In the data rows, 128 means zero.
Some points, one per row:
[124 174 100 146 147 124  77 107]
[122 197 117 163 105 171  72 106]
[205 168 125 117 149 130  95 162]
[141  66 166 104 153 100 157 140]
[148 108 138 109 117 127 144 144]
[107 153 103 137  95 160 158 168]
[152 146 142 118 114 146 150 148]
[115 164 110 156 111 140  90 112]
[148 105 174 110 124 146 151 128]
[110 119 117 121 116 132 179 169]
[129 135 133 126 104 135 164 142]
[146 154 129 116 111 146 134 148]
[109 120 104 142  98 145 123 140]
[125  40 134 112 178  70 129 105]
[151  92 157 106 103 126 173 147]
[145  95 127 107 138 111 163 143]
[191 158 157 111 107 178 116 143]
[109 123 130 137 126 127  97  95]
[123 125 135 119 128 119 169 141]
[116  99 145 136 109 118 160 114]
Then 10 other points, each followed by its number:
[174 156 129 133 135 131 116 136] 0
[ 95 139 114 151 132 112 128 120] 1
[114 139  89 125 168 104  87 124] 2
[126 189  97 152  93 158 160 147] 3
[100 121 135 130 109 125 202 151] 4
[ 98 120 105 136 165  88  69  91] 5
[138 143 157 111 137 151 170 131] 6
[156 173 109 149 110 147  88 118] 7
[108 139 111 162  93 143 158 129] 8
[107 113 125 138 124 108 134 101] 9
Which three of these numbered points are nearest to each point below, ignoring the 3 directions in which the first points spread most? Their numbers follow each, nearest first.
[139 115 158 108 146 127 139 117] > 6 9 4
[113  69 132 103 152  82 130 116] > 5 9 1
[122 135  98 128 181  79  84 123] > 2 5 1
[127 117 134 144 121 115 128 126] > 8 7 9
[163 111 124 129 172 104  96 115] > 0 3 1
[ 84 139  95 148 139 117  63  98] > 5 1 7
Now 10 new points, numbered from 0 again:
[ 74 101 121 137 144 112 110 104] 0
[ 87 132 108 159 101 135 118 122] 1
[ 82 120 135 140  60 193 179 126] 2
[138 172 131 129  93 169 118 136] 3
[143 136 144 108 134 126 150 154] 4
[169 133 129 112 145 132  90 149] 5
[176 141 169 112 139 140 131 119] 6
[152 148 112 137 146 123  73 140] 7
[111 115 137 142 114 123 169 120] 8
[155 123 139 112 145 123 105 148] 9
Which three of these numbered points are nearest to each point below, ignoring the 3 directions in which the first points spread most? Their numbers follow each, nearest first.
[167 108 180  92 121 144 144 116] > 2 6 3
[132 130 111 134 121 139  91 143] > 5 9 7
[144  18 162 100 189  57 126 119] > 9 1 5
[133 168  97 125 133 133  94 136] > 5 7 9
[125 117 154 114 106 133 176 117] > 6 8 3
[181 157 152 120 149 115  99 116] > 8 4 6
